In the rows, zero is written as 128.
Each named move below is a turn or a mirror, shown by a few rows before and after it. Which moves, in which order, take the first row of each later pair to the second? The first pair is answered.
move Z_485:
[158 107  55 114 125 142 111 113 104 151  96  61 104  90 152 132 137 221
 120 122 115 101 121  93 162 134 185 219 143 138 113] |-> [176 120  77 112 162 112 109 152  94 126  69  74 125 112 143 135 174 208
 118  96 122 101 125 117 201 147 181 193 127 167 107]
[145 148  97 112 133 142 133  90 130 156 106 108 102  70 115 120 124 180
 134 108 142 127 118 101 148 118 159 166 141 126 128] |-> [163 159 117 113 160 117 128 119 117 135  85 118 118  86 102 121 153 171
 131  87 146 129 119 119 179 130 159 144 129 152 121]
[119 154 126 129 133 139 149 149 116 111 157 107 134 127 132 138 171 122
 164 128 154 139 148 176 123 178  89 113 111 107 111] |-> [112 144 113 131 111 161 151 124 123 126 177 100 123 114 139 134 149 128
 163 144 148 138 147 162  97 167  94 131 120  92 116]
move Z_63:
[ 98 100 144 128 145 150 138 159 136 108 167 100 143 137 117 170 128 117
 123 136 128 136 132 165 145 140 119 134 130 153 113] |-> [105 108 167 136 153 127 135 166 125 109 144 119 139 146 106 165 129  96
 120 127 129 139 132 149 154 142 115 112 120 161 113]
[121  81  84 119 141 142 128 122 144 105 147  99 170 134 150 161 113 164
 137 121 104 132 110 171  95 124 162 161 157 154 133] |-> [105 122 179 145 125 118 149 122 120 104 147 156 134 131 125 130 101  67
 155 123 107 141 122 128  77 148  75  79 110 150 129]
[112 189 167 137 130 124 131 174 149 124 153 146 145 136  93 143 104  89
 115 138 117 114 139 123 145 126  63  86 131 132 106] |-> [142 158  99 124 161 119 104 182 160 122 127 115 174 149 112 169 116 153
  96 127 120 111 126 148 173 106 143 138 168 149 112]
[104 100 140 122 125 125 124 143 159 129 170 143 184 166 131 135  71 133
  88 165 112 141 152 124 106  89 120 103 152 128 130] |-> [114 107 148 127 134 109 117 151 153 126 149 155 185 171 124 131  72 125
  86 159 115 140 148 115 118  89 128  89 147 136 131]
move Z_387:
[139 149 125 165 114  99 138 102 109 141 114 109 164 139 103  97 119 153
  74 119 112 118 123  78 139 103 146 146 171 151 161] |-> [143 149 123 166 118  97 134 101 104 143 107 113 161 141 105  95 128 149
  77 115 114 118 121  79 143 109 150 151 167 155 162]
[133 109 133 140 173 131 141 144 112 113 123 118 127 131 154 153 179  97
 161 107 144 135 124 168 120 188 124 113 104 168 129] |-> [ 98 117 145 141 144 151 151 146 154 104 188 114 151 144 146 160 137 113
 140 124 121 133 148 173 106 154  92  90 137 151 109]
[131 132 145 118 149 102 108 144 136 117 112 136 157 148 114 136 109 143
 105 125 116 127 131 110 149 102 159  93 152 150 131] |-> [138 130 146 121 153 100 106 141 131 119  98 135 151 144 116 136 116 139
 109 122 118 128 122 105 153 109 165  98 142 152 136]
move Z_679:
[113 140 131 122 137 153 159 110 137 162 120 120 105 105 113 125 156 137
 139 120 137 139 136 129 129 123 112 125 117 115 123] |-> [108 147 141 126 131 145 160 110 148 160 125 127 113 114 109 126 128 133
 125 123 127 140 143 112 129 108 109 111 131 116 120]
[109 153 104 110 141 164 152 132 156 125 167  70 120  98  79  98 182 188
 146  73 126 106 144 150 153 120  86 153 140 118  90] |-> [125 174 120 123 140 152 147 113 144 148 130  83  86  83  70  75 174 173
 149  64 130 104 140 105 158 114  91 149 131 115 102]
[125 132 117 116 143 146 130 130 123 142 137 110  95  93 129 109 158 152
 160  98 134 128 136 128 160 128  95 148 119 127 126] |-> [120 149 142 128 138 132 126 124 137 148 131 127  96 101 122  95 119 144
 141 105 120 129 147  87 160 100  92 123 135 124 128]
[126 128 132 114 157 129 139 157 122 101 145 123 149 135 124 137 155 129
 139 111 125 131 128 186 154 143 115 119 124 148 114] |-> [145 146 145 121 156 120 134 136 103 126  99 136 106 114 117 114 158 118
 153  98 136 126 119 138 161 149 121 123 102 145 128]
Now pairs of rows:
Each pair is two moves apart.
[157 128 167 117 108 131 138  84 121 162 108 144 127 134 160 143  96 106
 138 147 144 137 116 105 113 142 161 112 134 112 142] |-> [153 115 142 111 112 137 138  88 136 155 124 129 149 144 165 157  90 132
 127 152 137 140 117 119 115 130 179 125 155 114 139] : Z_63 Z_679
[135 152 121 144  99  83 116 101 129 111  88 142 116  92 114 113 126 133
 134 140 133 131 120  89 144  96 153 107 116 147 141] |-> [121 115  88 120 104 104 127 125 135  84 138 114 160 104 130 147 166 154
 143 146 135 140 119 178 141 119 148 126 117 156 128] : Z_679 Z_679
[127 129 119 123 145 108 104 134 149 103 114  98 136 136 141 158 128 164
 133 113 126 129 107 135 174 113 173 130 177 144 103] |-> [ 92 149 175 136  94 132 131 105 143 120 151 128  97 113 131 135 101 111
 154 138 120 134 117 105 127 122  94  88 150 116  96] : Z_485 Z_63
[163 115 114 159 138  95  88 144 122 135  65 165 122 155 141 140 124  89
 138 143 138 136 124 101 129 135 190  87 110 147 173] |-> [135  85  61 136  96 169 118 109 140 150 139 118 106 113 161 153 136 136
 167 165 138 133 118 147  86 144 179 151 115 113 166] : Z_63 Z_387
[126 125 134 145  91 148 150 112 120 140 158 133 110 118 137 125 133 113
 138 133 134 120 114 136  90 139  87 117 113 122 130] |-> [167 115 112 148 135 109 118 127 106 132  91 133 122 135 140 130 154 122
 128 114 144 120  99 128 133 142 149 128 114 148 141] : Z_387 Z_63
[119 155 104 108 172 161 118 135 157 116 151 114  97 107 129 113 146 179
 112  97 146 109 134 155 149 131 128 117 117 153  89] |-> [118 176 151 118 164 143 116 131 143 122 128 147  73 110 118  96 128 132
 115 100 146 114 138 117 140 132 102  81  98 153  94] : Z_485 Z_63
[ 75  96 104 163 134 153 164 127 131 152 230 116 168 100 164 189 164 111
 132 173 103 123  97 183  84 136  91 100 142 126 128] |-> [ 72 125 115 177 111 173 179  99 131 175 224 115 122  66 152 162 151 107
 145 165 104 115 102 138  75 127  74 105 134 107 127] : Z_679 Z_387
[142 122 101 120 148 128 107 147 116 113 128 100 153 134 113 137 159 127
 120 127 149 126 124 173 149 130 153 157 133 145 124] |-> [126 138 106 122 109 164 127 103 123 144 149  94 105  94 110 116 141 125
 141 140 146 126 127 140 113 124 122 169 123 117 124] : Z_679 Z_63
[137 160 156 152 115  94 104 126 108 129  97 165 107 123  92  95 134  78
 134 135 130 129 130 102 180 129 122  96 105 142 115] |-> [ 93 124 120 138  76 136 109 115 153 119 188 143 151 138 117 125  90 110
 113 181 108 132 140 140 132 105 115 111 155 121 103] : Z_485 Z_679
[129 143  93 119 187  87 114 157 112 100 112 110 180 116 133 145 176 192
  94  90 135 136 139 166 206 109 172 147 159 167 100] |-> [ 80 177 189 156 101 109 146  92  99 143 143 168  97  78 121  95 101  88
 119 138 130 143 148  65 117 113  62  81 122 117 110] : Z_485 Z_63
[138 120 121 109 130 115 141 120 113 124 144 153 110 135 136 110 152 111
 151 133 147 127 132 157  99 131 125 123  94 141 141] |-> [125 119 113 104 127 123 143 127 141 112 171 145 141 153 137 122 125 138
 129 136 135 125 144 163 102 101 126 119 130 137 126] : Z_63 Z_387
[110 147 141 103 131 157 138 144 147 121 164  84 120 104 103 119 159 146
 140 107 129 128 125 159 139 123  87 140 116 115 100] |-> [126 172 170 120 133 129 125 126 136 141 109 108  91  98  95  94 134 122
 136  97 130 122 119  93 147 111  98 124 109 115 116] : Z_387 Z_679
[ 88 108 138 139 114 103  85 122 135  98 150 119 202 146 180 137  97 139
  85 123  68 126 121 137 173 101 139  85 154 144 127] |-> [106  78  94 124 123 127  96 113 105 108 143  90 173 108 199 149 169 149
 134 114  97 128  98 187 167 153 152 144 115 145 135] : Z_485 Z_679
[128 136 163 133 131 101 139 156 119 122 140 145 142 163 118 117 120 101
 111 129 124 133 125 132 138 148 100  81 121 147 115] |-> [107 134 154 126 113 127 156 145 128 129 175 134 136 149 117 120 116 108
 122 140 117 132 132 147 119 148  82  93 125 135 110] : Z_63 Z_63
[ 94 109 127 128  92 123 113 109 131 124 170 133 152 142 152 139  82 103
 116 170 117 131 131 112  93 118 118 121 151 118 146] |-> [129 114 137 122 145  95 112 153  98 103 126 136 161 149 144 146 169  87
 140 126 140 131 122 165 144 163 120 117 107 154 145] : Z_485 Z_679
[123 101 145 133 101  98 131 104 119 168 102 137 121 108 151 139 140 105
 107 131 170 146 137 104 117 132 122 129 138 171 147] |-> [115 115 165 136 112  88 134 130 131 145 120 140 147 130 133 140 140 103
  95 124 163 145 154 120 132 123 102  98 146 182 134] : Z_387 Z_485
[161 130 117 127 123 108 108 105  74 141  84 137  98  91 131 142 152  79
 153 124 150 116  95 113  95 165 142 135  81 132 148] |-> [149 132 117 129 104 124 123  99  82 145 110 134  93  81 131 143 148  79
 163 128 150 114  99 115  81 168 122 135  77 125 145] : Z_63 Z_63
[141 139 150 153 163  75  89 153 133 132  55 156 153 179 117 114  78 128
  65 120 122 127 118  72 190 104 185 101 156 129 149] |-> [117 144 151 132 177 111 133 201 146  88 135 124 192 181 100 137 163 152
  94  92 122 126 136 198 210 139 118  98 133 142 107] : Z_63 Z_485
[139 170 162 135  94 147 144 123 169 102 131 140 116 146 122 138 174 111
 110 128 143 153 102 115 151  98  85 151 101 133 142] |-> [159 166 139 133 109 135 129 127 174 101 107 131 127 154 125 141 174 136
  97 120 141 153  98 108 170  87 122 167 114 140 151] : Z_63 Z_679
[131  75 142 116 136  99 116  93  96 145 154 174 111 140 152 149 151  59
 135 167 150 125 134 124  74 165 117 108 124 110 142] |-> [151  56  92 104 162  93  99 108 103 136 139 149 141 152 159 171 168 107
 122 154 151 125 126 153 102 159 171 144 144 124 144] : Z_485 Z_63
[102 122  88 121 153 109 198 150 147 134 196 109 156  92  86 151  94 175
 121 133 138 156 144 143 117 145 164 139 136 120  89] |-> [121 122  83 125 177  79 180 163 141 127 157 114 167 106  87 154  95 177
 108 120 139 155 140 134 141 140 195 139 140 136  96] : Z_63 Z_63
[146 127 162 128 133  94 113 139 127 103  99 154 135 146 126 138 102  93
 131 149  90 152 132 108 125 111 153  83 158 120 113] |-> [131  89 120 114 122 126 123 140 131  97 151 127 154 140 147 166 124 119
 141 163  93 158 127 167 104 127 153 114 163 112 105] : Z_485 Z_679
[141 143 103 147 134 148  90 111 146 154  79 102 110 114 130  92  91 180
 110 122 121  83 126  91 145  82 178 140 150 129 128] |-> [ 98 148 125 138  96 203 135 110 156 147 164  94 102  92 123  92 106 173
 140 134 118  85 144 139 111  98 100 130 130 107 102] : Z_485 Z_63
[144 151 134 148 117 154 130  88 122 166 103 123  71  90 116  98 123 130
 144 117 135 110 125  81 125 126 123 149 103 111 134] |-> [126 143 131 149 120 139 114 112 161 137 130 123 134 141 114 119  71 154
  93 130 109 111 144  85 134  79 140 124 160 118 123] : Z_63 Z_679
[125 132 121 126 146 116 114 146 113 132 128 145 144 137 102 149 129 139
 133 114 139 116 122 136 161 129 149 150 129 129 145] |-> [107 139 144 134 118 127 126 122 111 149 145 159 119 121 104 135 101 114
 142 126 136 120 126 108 128 129 119 137 119 109 151] : Z_485 Z_63
[132 146  91 137 133 104 125 130 143 176 151 142 105  98 115 112 146 150
 129 147  72  94 140 108 135 144 140 160  98 165 141] |-> [138 147  97 141 137  95 122 131 138 175 144 141 104  99 113 113 147 148
 129 146  73  94 139 105 138 141 143 157  97 167 139] : Z_63 Z_63
[110 106 129 125 154 110 132 153 106 118 115 138 143 148 142 130 156  91
 124 116 128 134 108 151 130 155 119 106 115 146 123] |-> [113 104 123 131 141 106 123 126 106 142  92 143 120 141 152 122 119  83
 119 132 124 137  98 103 114 140 139 111 128 133 140] : Z_485 Z_63
[101 188 147 149 112 130 143 138 101 130 150 135  84 115 109 113 152 130
 142  71 160 123 173 160 170 126 106 113 151 123 147] |-> [107 175 128 148 100 138 144 115  91 150 137 128  58  93 120 109 153 130
 153  81 166 122 159 141 157 130 118 137 145 110 162] : Z_485 Z_387
[101 144 124 133 126 145 127 137 165 131 141 121 133 126 134 168 109 135
 135 120 125 124 155 148 133 110 104 130 150 149 123] |-> [106 138 117 132 134 139 117 138 166 130 128 121 141 133 133 173 110 142
 131 118 124 125 154 150 142 106 118 136 156 154 124] : Z_63 Z_63
[134 147 132 138 133 130 115 132 156 131 108 134 133 140 107 109 102 154
 103 130 116 119 130  82 136 101 139 123 158 130 138] |-> [151 139 118 136 141 133 117 123 128 150  81 129 103 114 117 111 140 146
 134 122 134 117 113  90 131 133 149 151 126 131 147] : Z_63 Z_387
[106 119 104 132 157 107 121 145 106 154 124 108 148 120 107 173 108 172
 123  84 183 130  92 125 130 114 180 141 156 137 146] |-> [103 121 100 129 154 118 130 139 108 158 134  98 140 112 104 171 116 176
 134  83 180 132  92 132 124 119 175 152 148 131 141] : Z_387 Z_679
[102 117 133 122 133 125 116  76 136 141 114 124 106 138 132 103 150  94
 150 105 143 110 158  74 123 157 174 105  97 120 170] |-> [ 74 126 147 119 120 137 124  82 169 123 161 126 135 156 126 106 121 103
 131 115 124 107 181  83 115 130 147  84 124 114 152] : Z_485 Z_387
[133 128  90  96 110 133  97 146 144  87 121 123 175 154 187 174 120 148
 100 151 107 136 134 172 128  94 200 169 158 144 124] |-> [110 147 102  96  84 163 119 126 168  98 160 116 155 138 177 158  98 161
 105 155  94 132 147 158 111  73 166 166 167 123 111] : Z_679 Z_387
[158 187 110 126 123 165 120 125 116 178 100 105  77 107 147 117 152 103
 131 123 147 115 120  95 157 135 161 120 109  98 152] |-> [137 185 116 127 115 162 110 134 156 155 138 107 130 145 144 129  95 121
  84 145 119 116 139  94 156  92 162  95 162  95 137] : Z_679 Z_63
[ 92 214 188 108 126 162 171 149 134 118 149 145  77  96  73 103 154 119
 140  83 122 124 167 113 166 142  59  92 101 156  82] |-> [ 84 192 154 107  86 193 171  97 136 159 157 128  37  58  95 102 125 127
 152 111 123 124 154  73 119 136  76 139 108 123 102] : Z_387 Z_485
[139 107 115 127 129 122 117 158 119 112 139 110 156 151 129 139 171 140
 124 123 142 142 130 137 173 142 124 120 147 132 129] |-> [118 131 133 133 109 132 126 142 140 120 167 114 150 146 114 125 135 143
 109 128 123 138 145 112 162 118 102 108 163 117 121] : Z_679 Z_387
[136  94  75 119 118 125 119 116 115 137 123  84 120 121 142 158 143 139
 138 132 133 132 112 143 118 139 171 181 130 128 146] |-> [108 113 101 121 111 128 131 139 153 110 178  89 162 153 126 162 120 153
 111 136 112 132 143 163 123 111 136 142 161 131 120] : Z_485 Z_387
[122 122 116 136 126 129 134 140 107 128 139 143 136 137 138 120  93 108
 124 138 102 136 124  87 123 111 132  91 141 135 125] |-> [132  97  88 126 141 132 136 153  91 120 134 126 144 131 153 135 139 112
 143 131 117 140 113 134 127 142 143 118 125 143 129] : Z_679 Z_387
[128 131 120 115 142 130  81 122 130 156 124 137  95 130 135 119 107 144
 113 149 122 118 164  87 119 102 167 147 142 110 163] |-> [101 118 118 107 126 155  96 130 143 137 184 130 122 136 139 134 113 144
 115 165 113 124 173 133 101 108 132 139 145 101 147] : Z_63 Z_679
[133  73 104 120 143 119  95 147 113 199  90 144 121 127 130 139 145 139
 137 104 142 157 130 113 125 128 135 143 137 149 151] |-> [103  85 130 126 108 147 111 127 128 207 133 149 106 118 127 126 114 125
 139 118 130 158 145  96  90 118  90 127 138 128 144] : Z_63 Z_679
[121  74  97 119 164 136 139 178 155 108 158  98 121 133 136 153 153 164
  86 114 100  93 126 176 159 128 152 122 123 127 120] |-> [116  97 119 128 131 159 162 133 132 146 150 102  43  77 126 117 164 134
 129 116 111  89 117 135 130 149 114 130  80 104 128] : Z_679 Z_63
